128 stands for zero in the data rows.
Here are some points:
array([176, 161, 159, 137, 164, 154, 110, 129])
array([ 36,  97, 109, 237,  98,  54, 139,  67])
array([222, 140,  96,  17, 131, 132,   0, 101])
array([ 76,  84, 126, 100,  93, 135, 209, 158])
array([ 27,  83,  94, 218, 100,  78, 188,  96])
array([156, 157, 147, 100, 143, 164, 158, 169])
array([129, 141, 148, 153, 146, 149, 179, 165])
array([207, 153, 107,  84, 148, 137,   0, 119])
array([187, 163, 158, 108, 155, 147,  86, 127])
array([102, 118, 130, 117, 126, 159, 208, 180])
array([212, 151, 122,   4, 131, 152,   8, 132])
array([  0,  16,  67, 117,  39,  75, 220, 112])
array([127, 147, 152, 113, 134, 152, 188, 163])
array([192, 151, 143,  62, 144, 175, 106, 164])
array([142, 149, 149, 218, 150, 117, 114, 113])
array([ 64, 109, 130, 166, 113, 116, 206, 136])
array([ 35,  97, 116, 176,  98,  93, 207, 114])
array([ 40,  61, 106, 105,  73, 117, 216, 142])
array([214, 154, 128,  15, 134, 162,  34, 131])
array([196, 161, 131, 140, 158, 141,  52, 117])
array([179, 161, 148,  81, 144, 167, 136, 162])
array([117, 141, 142, 217, 151, 110, 130, 104])
array([ 16,  51,  90, 130,  67, 113, 216, 130])
array([ 54, 113, 114, 225, 114,  77, 165,  77])
24 more points follow, each with its number after it:
array([135, 151, 148, 173, 153, 139, 172, 142]) 0
array([150, 156, 174, 175, 155, 134, 135, 120]) 1
array([  5,  63,  89, 147,  69,  82, 215, 124]) 2
array([ 94,  96, 124, 109, 105, 153, 212, 169]) 3
array([217, 145,  90,  57, 139, 133,   0, 106]) 4
array([180, 164, 145, 111, 158, 159, 113, 149]) 5
array([ 55,  98, 107, 238, 113,  61, 125,  70]) 6
array([205, 157, 141,  53, 142, 145,  36, 125]) 7
array([187, 160, 142,  62, 147, 164, 102, 156]) 8
array([166, 157, 149, 103, 147, 166, 156, 168]) 9
array([ 78, 106, 122, 223, 121,  99, 155, 105]) 10
array([172, 162, 163, 143, 159, 145, 119, 129]) 11
array([218, 142,  88,   0, 123, 133,   0, 104]) 12
array([ 88, 127, 131, 169, 123, 125, 198, 144]) 13
array([ 54, 110, 121, 192, 111, 100, 200, 120]) 14
array([106, 139, 149, 219, 140, 121, 145, 106]) 15
array([134, 134, 164, 124, 134, 160, 184, 169]) 16
array([ 89, 127, 132, 176, 127, 128, 197, 154]) 17
array([ 66, 109, 129, 174, 118, 113, 205, 140]) 18
array([104, 137, 141, 160, 135, 138, 192, 151]) 19
array([ 61, 115, 112, 225, 116,  88, 163, 103]) 20
array([132, 143, 144, 213, 150, 118, 125, 110]) 21
array([ 79, 123, 133, 183, 128, 113, 198, 132]) 22
array([  0,  13,  71, 109,  36,  71, 223, 107]) 23
Which of these numbered points is nearest to each point below, ignoring the 3 directions in which the first points spread most? Its number follows each.
array([ 65, 115, 125, 211, 122,  94, 188, 108]) > 22
array([ 32,  77,  90, 238,  99,  49, 127,  60]) > 6
array([119, 139, 168, 204, 144, 118, 161, 114]) > 1
array([219, 141,  92,   0, 118, 136,   0, 107]) > 12
array([196, 151, 140,  60, 148, 166,  82, 150]) > 6
array([225, 140,  98,   0, 115, 138,   0, 113]) > 9
array([224, 127,  85,   0, 114, 133,   0,  97]) > 0
array([224, 132,  86,   0, 110, 138,   0,  95]) > 12
array([ 65,  92, 120, 135, 103, 127, 215, 141]) > 5
array([ 97, 135, 143, 218, 140, 107, 164, 101]) > 11
array([137, 146, 171, 200, 150, 121, 136, 113]) > 1
array([204, 166, 126,  31, 140, 164,  60, 149]) > 14
array([ 40,  97, 107, 218, 107,  84, 196, 119]) > 17
array([114, 121, 146, 119, 124, 151, 200, 156]) > 11
array([129, 125, 146, 119, 128, 152, 195, 168]) > 23
array([131, 149, 145, 112, 135, 153, 182, 157]) > 14
array([109, 142, 148, 206, 142, 113, 166, 111]) > 11
array([198, 166, 156,  94, 150, 147,  61, 125]) > 7
array([190, 149, 148,  71, 148, 171, 112, 158]) > 21
array([ 97, 139, 141, 193, 137, 127, 181, 133]) > 19
array([114, 138, 145, 138, 142, 144, 191, 153]) > 22
array([214, 140, 131,  11, 131, 161,  37, 138]) > 16
array([214, 139, 117,   0, 125, 148,   0, 121]) > 7
array([167, 160, 155, 137, 155, 155, 135, 148]) > 9
array([ 50,  84, 108, 235, 108,  58, 126,  60]) > 16
array([208, 155, 120,  34, 139, 145,  20, 116]) > 8
